Each path below is one point turned by a fixed rotation once a step. After each direction that follows a path, write how fast that rotation turns it, in degrees a step (0 if it stays still).
Each turn is a multiple of 5 degrees from 10 to 175, or 0.
Each row of a path follows its step; steps can be skipped.
Rotation 1:
step 0: [ 4.76 -2.51  0.09  0.95 -1.76 -0.80  2.16 -2.95 -1.19 -0.96 -2.77  0.84
  0.33  3.21  0.56 -1.82 -1.11 -0.70  1.33 -0.05 -0.13  1.14  0.46  0.80
 -0.82 -1.18  0.38  3.10  4.09 -0.34 -0.44 -0.68  2.95  0.35 -2.53  1.66
 -0.97 -1.15  1.05 -2.39 -3.39 -0.60  0.52  0.65 -2.58  0.98  4.52 -0.70
  3.56  0.48  1.57]
step 2: [ 2.33 -2.38 -0.96  0.46 -1.59  1.05  1.38  0.37  0.21  0.58  1.02 -0.73
  0.77  0.87  1.40 -2.96  2.92 -1.76  4.45 -3.83 -2.65 -1.84  2.13  2.67
 -3.04 -1.76 -0.81 -0.68  0.80  2.33 -0.71 -4.30 -0.90 -1.82 -0.84  1.20
 -1.71  1.34  3.91  0.83 -1.01 -2.59 -0.62  0.01 -0.58 -0.29 -0.40 -0.62
  0.70 -2.00  2.22]
step 3: [ 3.18 -3.07 -1.84  0.15 -0.01  0.13  1.74 -1.50 -2.73  0.31 -1.54 -0.33
  1.67  1.50 -0.58  0.62  0.54  0.49  3.68 -2.49 -3.46  3.38  2.30  1.21
 -1.81  0.26 -0.06  4.12 -0.08  0.46 -2.48 -2.75  2.51  0.75  0.05 -1.96
 -3.80  1.85  0.25 -0.92 -1.49 -1.74 -1.96  0.76 -1.86 -0.65  2.53  1.23
  1.51 -2.48  0.73]
step 4: [ 1.32 -3.33  2.13 -1.39  0.81  0.43  1.45  0.04 -1.01 -1.00  2.18  2.41
 -0.67 -3.60  0.44  0.58 -1.36 -0.21  3.79 -2.13 -1.95  3.26  2.54  2.30
 -1.71  0.51  1.48  2.58  2.71  1.31 -0.22 -0.86  2.12 -4.56  2.17 -1.08
 -1.85  0.75 -1.33 -2.50 -0.25  0.49 -3.31 -1.00 -0.02 -0.78  1.44 -1.59
 -2.32  0.81  1.75]
step 5: [ 2.56 -4.80 -1.85 -2.10  0.39  1.39  0.68  0.24  2.01 -1.28  1.62  1.50
 -2.37 -0.28 -0.58 -3.03  0.30 -0.24  2.45 -0.34 -1.19 -2.42 -0.47  4.72
 -2.64  0.29 -0.11  4.00 -0.24  1.60  0.74 -2.52 -0.86 -2.81  0.33  2.27
 -1.56  1.98 -0.35  0.15 -0.36 -0.68 -1.43  0.13 -1.51  1.08 -0.74 -4.70
  0.41 -0.12  1.23]
step 6: [ 2.17 -5.15 -0.46 -1.71  0.07  1.29  1.69 -2.64  1.13 -0.09 -2.56  0.92
  1.29  1.53 -3.66  2.23 -0.84 -1.34 -0.57  0.61 -3.17  0.91  1.20  3.47
 -2.14  1.79 -0.45  5.50  1.41  0.63  0.24 -1.83  2.21 -0.76 -2.33 -0.32
  1.42  1.99  1.24  0.87  1.16 -0.91 -0.83  2.82 -2.11  0.37  0.56 -0.72
  1.18 -0.11 -1.49]
step 7: [ 3.58 -3.73  3.62 -0.56  1.75 -0.28  1.43 -1.06  0.99  1.35  1.21  2.63
  0.52 -1.75  0.81  2.09 -0.37 -3.86 -0.45 -0.97 -1.55  2.59  2.92  0.66
 -2.72  0.51 -0.20  0.66  3.26  0.71 -1.63 -1.38  0.60 -3.68 -4.05  1.51
  1.70 -0.09 -0.08  1.11 -0.63  1.06 -3.39  1.77  0.40  0.30 -1.12 -0.37
 -1.74  1.40  0.95]
step 9: [ 1.99 -2.11  0.01  0.44 -1.62  0.63  0.04 -2.80 -1.41 -0.50 -2.06  2.41
 -0.59  0.88 -1.18  1.75 -0.24 -0.61  3.64 -3.45  0.18  0.16  3.71 -0.49
  0.74  1.01 -1.34  4.20  4.95 -0.27 -0.60  0.49  0.65 -0.09 -1.74  0.33
  1.49  1.71  2.54 -3.10 -0.55 -2.57  0.32  2.75 -2.72  0.44 -0.82 -1.81
  2.08 -0.94 -3.05]
step 10: [ 0.90 -2.24  1.60  1.72 -1.88 -1.42  1.75  0.42  1.08  0.79  0.91  2.19
  1.32 -1.53  1.98  1.75  0.09 -1.73  0.37 -4.91  0.04  0.23  4.62 -0.83
 -0.46 -0.55 -2.71  2.25  3.33  1.12 -0.12 -1.87 -3.14 -4.36 -0.02 -0.88
 -0.46  2.26  2.14 -1.31 -2.06  0.91 -3.09  0.49  1.14  0.93 -0.55 -1.74
  2.95  1.69  0.22]
[ 0.40  0.36  0.55 -0.58  0.44  0.37 -0.21 -0.34  0.33 -0.22  1.37 -1.07
 -0.01 -0.31  1.26  0.71  0.57 -0.15  0.18 -0.88  0.78 -0.50  0.32  0.67
 -0.30 -0.37 -0.32 -1.06  0.17 -0.57  1.04  0.26 -0.25 -1.52  0.32  0.22
  0.50 -0.07 -0.35  0.85 -0.52  0.56 -0.74 -0.19 -1.01  0.66 -0.25  0.55
  0.41 -0.27  0.20] : 130
[ 0.56  0.16  0.22  0.11  0.46 -0.82 -0.10 -0.48  0.42  0.20  0.68  0.82
 -1.02 -0.50 -0.49 -0.43  0.81  0.13 -1.10 -0.96 -0.06  0.53 -0.93 -0.05
 -1.04  0.94  0.25 -1.08 -0.13  0.09 -0.43  0.01  0.00  0.29  1.26 -0.63
  0.51 -0.78  0.85 -0.69 -0.29 -0.15 -0.45 -0.34 -0.17  0.67  0.74 -0.89
 -0.67  0.60  0.06] : 110
[-0.50 -0.61  0.15  0.09  0.49  0.78  0.57 -0.51  1.08  0.29  0.45  0.07
 -0.38  0.25  0.22  0.66 -0.37 -0.45  0.13  0.02 -0.04 -0.87  0.78 -2.14
 -0.72 -0.95 -0.39  0.38  0.09  0.28 -0.06 -0.03  0.04 -0.31  0.39 -0.64
  0.46 -0.93 -0.17 -0.06  0.12  0.15 -0.17 -1.10  0.78 -1.14 -0.33 -0.66
 -0.78 -0.09  0.85] : 125
[-0.16  0.05  0.38 -0.93  1.19 -0.34 -0.54  1.53  0.78  0.48  0.50  0.17
 -0.61  0.73  0.37 -1.44 -0.86 -0.22  0.38 -0.51 -0.16 -0.23 -0.12  0.45
  0.00 -0.49 -0.40 -0.62 -1.08  0.04  0.51 -0.47 -0.08  0.08 -0.49 -0.29
  0.56  0.93  0.30 -1.00 -0.44 -0.47  0.82  0.68 -0.24 -0.89 -0.53 -0.24
  0.00  0.00  0.69] : 120
[ 0.38 -0.71 -0.51 -0.57  0.31 -0.24  0.27 -0.34  0.19 -1.47 -0.34 -0.54
 -0.71  0.71  0.32  0.18  0.32  0.62 -0.56  0.93  0.32 -0.20  0.23 -0.86
 -0.08  0.91 -0.84  0.66 -0.32 -0.42 -0.52 -0.59  0.63 -0.28  0.44 -0.33
  0.64  0.26  0.38 -0.78 -0.49 -0.75  0.81 -0.18 -1.08  0.28  0.40  1.72
 -0.06 -0.71 -0.16] : 125
[ 1.55  0.49 -0.64  0.73  1.53  0.06 -0.83  0.61 -0.58  0.17 -0.15 -0.23
 -0.18  0.32  1.06  0.33  0.11  0.43  0.67  0.23 -0.80  0.64  0.05 -0.69
  0.13  0.08  1.11 -0.36  0.28 -1.05 -0.38  0.05  1.08  0.13 -0.51  0.05
 -0.56 -0.32 -0.96 -0.17 -0.41 -0.25 -0.64 -0.21  0.08 -0.30 -0.22  0.37
 -1.01  0.80  0.10] : 85
[-0.05  0.00 -0.81  0.21  0.25 -0.44 -0.50 -0.23 -0.57 -1.32 -0.13  0.59
  0.27 -0.22 -1.18  0.03 -1.30 -0.02  0.84 -0.23 -0.78 -0.52 -1.16  0.41
 -0.06 -1.00 -0.11 -0.31 -0.90  0.43 -0.28 -0.46 -0.25 -1.06  0.68 -1.24
 -0.05  0.54 -0.49  0.69 -0.29  0.11 -0.91 -0.58  0.07  0.15  0.17  0.55
 -0.73 -0.60 -0.19] : 40
